In the rows, zero is written as 128.
Which row each row swaps with, under one turn or mirror
The rows were stretched afterwards, more along some directions than others.
K_741: [120 142 131 118 107 106 135 121 138  81 105 142 101 133 145 127 123 110
 110 127 123]
K_497: [134 147 136 135 114 110  97 128 130  84 110 131 119 162  89 153 133 116
 131 132 125]
K_719: [136 122 145 107 113 107  98 122  92 128 120 135 110 138 117 136 124 148
 167 156 114]
K_524: [122 137 147 116 111  96 130 145  98 115  93 130 116 116 143  94 104 129
 124 158 106]
K_830: [138 137 103 139 111 117 105 118 132  90 111 130 134 142  94 154 126 123
 111 124 128]
K_76: [135 145 127 153 106 121 100 124 127  82 114 139 126 155  90 157 132 129
 114 101 119]
K_669: [141  94 104 108 103 114  92  95 103 144 118 134 126 150 102 146 128 145
 152 158 121]
K_570: [140 153 131 141 101 113 103 125 125  92 101 130 121 152  80 164 138 124
 119 111 131]
K_708: [133 133 114 147 113 121 115 121 125  90 110 140 121 158  97 157 137 114
 121 118 133]
K_389: [132 136 122 153 100 120 103 104 130  84 112 131 129 152  92 161 132 115
 107  98 136]
K_471: [112 147 138 124 103 106 118 103 140  72 110 140 105 124 140 129 123  99
 100 126 125]
K_224: [128 130 111 147 106 114  98 107 130  89 116 132 137 153  96 153 116 107
 137 127 127]
K_702: [120 122 117 145 108 110 101 119 113  99 120 123 148 166  78 158 122 110
 126 135 129]
K_267: [137 142 133 142 117 116 105 114 127  84 115 138 122 164  93 163 125 123
 115 114 133]
K_858: [125 152 156 135 115 113  92 115 123  67 107 138 121 153  99 162 122 111
 146 121 121]
K_823: [134 129 129 112 106  97 124 148  99 114 101 131 116 114 135 105 116 144
 111 155 105]
K_277: [122 134 122 117 102 107 141 112 145  79 124 139 107 120 139 123 123 113
  98 121 135]
K_516: [129 136 137 109 103  98 127 138 102 118 100 136 116 113 141  99 111 135
 109 154 110]
K_395: [117 137 130 117 107 108 142 115 138  85 113 139 111 123 148 117 118 103
 102 125 125]
K_562: [114 159 149 131  99 109 125 130 136  71  96 139 104 127 130 123 122 107
 106 120 121]
K_213: [142 134 135 128 111 108 106 120 123  91 106 134 118 163  92 163 129 122
 148 133 121]
K_531: [141 127 143 123 116 102 108 119  93 138 116 130 112 142 116 131 123 132
 122 136 123]
K_671: [125 131 146 118 114  97 119 144 101 117  99 123 125 113 137  98 108 132
 116 162 109]
K_638: [140 116 116 134 107 108  84 111  84 132 111 131 125 163  98 143 124 138
 131 152 115]
K_947: [127 139 129 145 112 115 100 106 135  78 109 135 125 168  88 157 133 105
 120 123 135]
K_817: [125 138 140 121 104  95 134 148 103 108 101 129 119 109 135  99 107 134
 121 156 114]
K_723: [132 142 150 114  98  99 122 141 101 108  94 135 115 118 136 105 116 140
 116 148 110]
K_464: [119 151 137 116  97 104 127 112 139  71 106 140 103 124 140 122 122 108
 114 127 128]
K_140: [140 115 132 107 115 103  92 122  89 137 114 133 118 153 108 140 130 139
 140 152 121]
K_152: [128 146 120 151 108 117 103 123 120  91 103 137 126 158  81 161 128 121
 124 114 130]
K_27: [150 115 133 107 121 101 108 123 110 144 106 135 105 125 124 124 125 149
 149 153 118]
K_978: [144 117 127 118 105 114 100 113  88 141 110 130 124 138 111 133 123 146
 127 139 128]
K_559: [148 105 116 112 110 104  90 111  89 142 108 130 127 137 108 139 112 152
 148 164 115]
K_467: [145  98 113 115 106 112 101 115  80 150 120 130 131 154 107 138 117 147
 149 153 114]
K_764: [138 132 130 128 105 101  89 122 116  87 108 125 130 160  93 152 122 122
 150 135 117]
K_641: [131 113 126 127 126 115  96 122  97 140 124 126 125 150 106 128 124 136
 145 156 113]
K_838: [114 137 120 124  92 112 125 108 136  76 112 137 111 128 130 129 128 113
  96 116 128]
K_655: [149 135 152 103 112 104 100 113 105 133 102 142  99 138 110 144 139 139
 136 135 125]
K_40: [127 137 116 156 107 115  95 106 116  84 103 133 129 177  86 164 121 108
 123 122 126]
K_990: [119 143 125 132  96 105 128 120 139  77 105 135 111 127 128 128 121 113
  98 120 121]
K_891: [120 144 127 111 101 116 136 115 135  86 109 143 106 118 147 118 112 110
 107 128 123]
K_739: [139 121 127 113 114 120 103 119  93 139 109 138 112 149 116 139 123 153
 141 141 116]
K_643: [126 138 134 110 100 104 132 131 107 110 107 142 108 117 139 112 124 139
 101 142 113]
K_435: [135 131 134 119 100  97 124 146 101 114 102 124 118 112 133 105 114 144
  97 144 115]
K_356: [136 108 116 120 115 109  95 114  94 141 116 128 124 153  99 135 134 145
 132 161 122]
K_880: [136 131 126 148 101 117  89 109 114  89 110 133 136 173  90 168 120 114
 118 108 128]
K_65: [147 111 126 110 118 109 101 111  98 146 112 133 122 141 114 137 119 128
 135 154 126]
K_628: [152 109 130  90 110  96  92 116  86 136 109 130 115 149 114 140 121 155
 164 166 111]
K_301: [145 133 138 119 113 112  87 107 105 128 104 144 104 150 105 152 136 138
 142 145 114]
K_869: [123 147 123 129  93 106 122 112 136  69 115 137 108 130 129 134 125 114
  85 116 126]
K_291: [135 127 116 142 100 114  91 113 120  96 108 133 145 160  81 157 123 122
 129 127 129]
K_640: [129 135 137 130 103  97 129 150 109 111 103 132 119 112 135 107 118 146
  96 133 107]
K_999: [127 135 138 116 101  94 115 137 101 104  96 126 119 111 130 106 115 141
 115 154 108]
K_701: [139 122 111 149 109 111 113 120 126 107 116 128 134 154  89 159 126 118
 115 118 134]
K_672: [144 118 155  99 112 101  92 104 101 131 115 139 110 151 112 141 121 124
 160 165 124]
K_543: [135 153 138 151 109 112 104 119 118  84 106 126 127 157  91 158 118 107
 104 109 132]
K_306: [120 156 140 125  99 104 126 115 142  70 111 140 105 133 128 134 132 104
  75 106 132]
K_44: [141 114 134 100 127 100 107 121 100 138 112 136 109 148 113 136 132 146
 146 162 115]
K_211: [141 112 122 122 119 114  98 116  96 135 103 137 109 153 113 149 137 141
 132 148 122]
K_839: [132 139 151 107 107  95 135 150 101 124  98 128 109 114 136  96 115 138
 121 158 110]

K_40 swaps with K_638
K_764 swaps with K_628
K_471 swaps with K_817
K_990 swaps with K_516

Which row each row swaps with, under one turn or mirror
The rows were stretched afterwards, more along some directions than others.
K_704: [127 123  94 120  97 155 141 151 117  93 184  96  95 150 132 156]
K_110: [146 136 129 123 125 153 142 140 136 134 165  99 101 175 119 158]
K_474: [132 119  88  94 105 190  81 159 125  92 159 145  81  99 146 133]
K_175: [131 148  85  92 129 203 109 114 160 123 134 144 103  89 141 166]
K_503: [158 131 148 113 124 222 101 140 132 143 117 117 127 152 139 123]
K_450: [159 173 142  81 142 169 144 141 132 127 154 108  98 142 135 157]
K_21: [163 145 152 120 131 178 150 115 125 144 168 107 125 171 124 131]
K_403: [107 128 125  89 100 207 124 132 116 134 132 119 109 128 158 100]
K_35: [119 125 101 110 111 169 107 158 108 103 186 127 104 101 157 193]
K_961: [135 165 148 107 140 179 139 119 140 154 149 115 116 131 142 173]
K_597: [144 158 155  93 126 203 129 143 147 151 135 124  91 160 106 118]
K_707: [141 124 123 135  95 165 112 153 139 104 175 127 115 121 127 174]
K_625: [163 131 118 117 101 172  94 160 127  95 169 121 113 129 122 153]
K_745: [157 170 139 101 148 199 148 152 144 139 138 114  94 160 139 116]
K_234: [134 110 114 121  79 169 111 147 124  99 182 118 107 129 129 158]
K_796: [122 136  99 116 117 183 152 142 111 101 166 140 117  99 161 141]
K_338: [121 145 102 111 114 156 158 154 123 115 184 117  89 110 161 148]
K_620: [153 141 130 118 160 186 140 169 119 116 152 100  81 174 105 109]
K_416: [119 111 109  96  84 172 103 124 121 124 144 127 122 120 125 144]
K_315: [105 125 106 109 110 184  73 151 133 114 164 105  90 108 126 170]
K_130: [159 127 150 106 121 226  92 120 156 158 119 141 118 149 115 134]
K_499: [133 130  97 112  90 184 126 114 129 133 152 103 140 125 140 151]
K_795: [125 159 136 108 151 170 152 117 156 142 147 127 119 127 130 172]
K_259: [147 156 100  89 135 198 119 150 121 104 162 108 112 104 163 174]
K_34: [106 133  87  90  82 177 103 150 139 110 166 126  96  92 166 187]
K_681: [140 147 131 109 121 202 115 128 153 158 125  87 105 146 135 120]
K_469: [151 171 154 121 164 198 142 146 129 151 143 110 117 158 124 133]
K_581: [123 139 119 120 106 173 159 147 131 111 175 128  92 126 131 114]
K_188: [122 157 162 105 130 190 151 124 123 151 147 125 125 129 151 138]
K_931: [151 146  96 110 105 201  91 147 137 129 150  82 107 133 143 161]
K_392: [153 134 144 118 123 214 116 127 145 150 113 111 123 159 121  94]
K_670: [181 150 153 118 148 213 120 130 132 134 156 130 101 161  99 100]
K_936: [109 158 126  98 126 199 150 131 114 144 146 103 113 147 154 129]
K_910: [128 124 129  78 103 219  91 125 160 138 129 108 126 129 129 146]
K_146: [151 127 114 112 133 184 119 146 151  89 168 121 110 138 113 129]
K_43: [144 151  92 109 130 177 144 144 117 106 161 115 112 114 155 166]

K_21 swaps with K_499
K_796 swaps with K_188
K_670 swaps with K_416

Which row each row swaps with, under one turn or mirror
The rows were stretched afterwards, more along some directions than others.
K_353: [136 157 112 106 138 121 103 160 104 114 132 102 118 125 140 140 134 134
 108 114]
K_486: [127 144 130 124 120 105 105 151 100 104 132 127 102 111 132 150 142 101
  97 100]
K_814: [105 151 153 125 139 109 153 145 154 125 106 115 100 123 123 127 115 127
 143 131]
K_786: [139 141 131 170 109 115 110 160 128 123 102 113 116 120 121 124 145 110
 118 123]
K_777: [118 133 149 135 111 107 174 101 154 110 121 113 142 153 150 122 108 118
 165 108]
K_214: [149 123 124 132 104 108 104 122 118 122 131 141 139 115 110 185 126 125
 114 135]
K_887: [132 153 112 129 146 132 144 113 135 123 126 123 121 121 153 107 102 138
 140  81]
K_528: [134 126 121  85 138 154 109 157 104 117 133 113 129 127 143 145 124 150
 110 133]
K_142: [130 104 147 106 122 109 149  97 124 107 122 149 117 137 123 149 131 117
 120 121]
K_914: [143 149 150 121 129 108 170  98 135 122 145 141 117 140 136 139  95 124
 158 115]
K_678: [139 117 128 155  92 112 144 127 104 128 109 124 119 141 140 106 149 111
 127 115]
K_373: [110 107 153 157 122 112 142 125 173 116 124 118 140 141 113 120 119 112
 162 151]
K_112: [128 129 107 132 110 114 127 118 102 112 161 149 124 115 148 140 114 125
 130  73]
K_534: [139 125 140 136 135 125 152 112 146 151 105 130 129 151 123 100 122 148
 155 161]
K_494: [118 123 152  90 158 124 117 124 133  99 133 134 136 138 114 143 116 127
 106 126]
K_331: [152 120  97 146 128 136 106 136 133 149 118 131 118 120 130 123 149 149
 125 139]
K_222: [140 133 117 147 121 148  78 184 111 124 131 121 131 103 126 130 130 150
 114 145]
K_697: [129 134 137 123 166 142 106 152 134 111 137 105 109 108 126 139 128 134
 107 135]
K_168: [121 125 163 127 131 109 170 106 145 106 149 107 128 130 157 129 101 142
 170 139]
K_266: [143 145  92 114 106 144 125 161 106 156 130 121 125 133 138 119 140 141
 134 122]
K_724: [132 117 147 134 141 142 135 124 148 136 128 138 134 150 128  86 116 152
 136 139]
K_618: [115 151 134 118 149 114 153 119 119 115 133 143 101 123 138  96  98 121
 130  89]
K_51: [138 121 152 133 156 137 111 127 110 111 137 152 111 136 106  89 124 141
 106 129]
K_382: [132 111 129 149 130 127 119 126 125 109 177 133 138 112 146 127  91 146
 148 144]
K_757: [122 124 135 157  96 101 122 146 117 123  77 130 106 131 118 127 167 105
 118 122]
K_302: [120 133 149 172 115 102 149 120 156 120 111 132 108 125 108 123 111 108
 157 134]
K_253: [135 113 136 146  96 101 145 118 128 153 107 140 141 121 130 135 119 131
 153 149]
K_194: [118 118 168 163 136 104 133 119 146 100 122 140 122 134 123 114 108 108
 120 137]
K_87: [108 130 134 122 108 103 156 119 127 116 137 120 122 112 155 158  95 130
 147  89]
K_296: [121 136 169 131 151 124 138 123 150 110 100 122 109 145 107 119 126 139
 117 136]
K_923: [159 144 130 115 141 132 124 132 128 119  90 115 112 135 147 129 150 133
 100 127]
K_29: [113 134 156 135 123 122 156 124 147 126 110 150 114 130 105 133 107 127
 132 138]
K_845: [134 139 142 100 136 118 138 119 139 117  81 113 143 149 114 132 132  95
 114 115]
K_18: [120 135 127  97 128 126 110 126 104 118 139 136 152 128 109 153 123 135
 116 112]
K_835: [121 131 100 136  97 132 115 161 105 139 123 127 131 120 129 122 132 130
 111 117]
K_791: [163 141 115 117 112 124 102 153  97 119 120 102 118 111 148 163 162 134
 100 125]
K_555: [132 131 140 139 136 113 118 130 101 106 145 142 117  92 143 126 115 116
 104  99]
K_56: [147 129 116 141 105 125 119 111 117 136 126 159 137 148 113 141 128 135
 121 122]
K_716: [119 138 137  98 145 131 146 103 130 124 168 146 126 145 130 128  95 153
 153 119]
K_139: [111 119 121 126 120 109 154 107 134 138 143 111 137 128 138 141 115 129
 161 117]
K_901: [123 122 140 151  96  90 121 121  98 114 111 145 119 133  98 128 145  99
 112  95]
K_50: [155 129 100 129 125 145 104 142 124 152 119 126 134 138 112 112 136 143
 122 149]
K_873: [110 119 116 120 126 134 110 138 120  89 171 123 130 121 138 135 113 142
 119  87]
K_586: [132 162 119  89 121 128 117 137 107 122 117 141 130 145  94 144 129 110
 100  85]

K_168 swaps with K_791
K_222 swaps with K_253
K_534 swaps with K_786
K_494 swaps with K_112
K_353 swaps with K_914

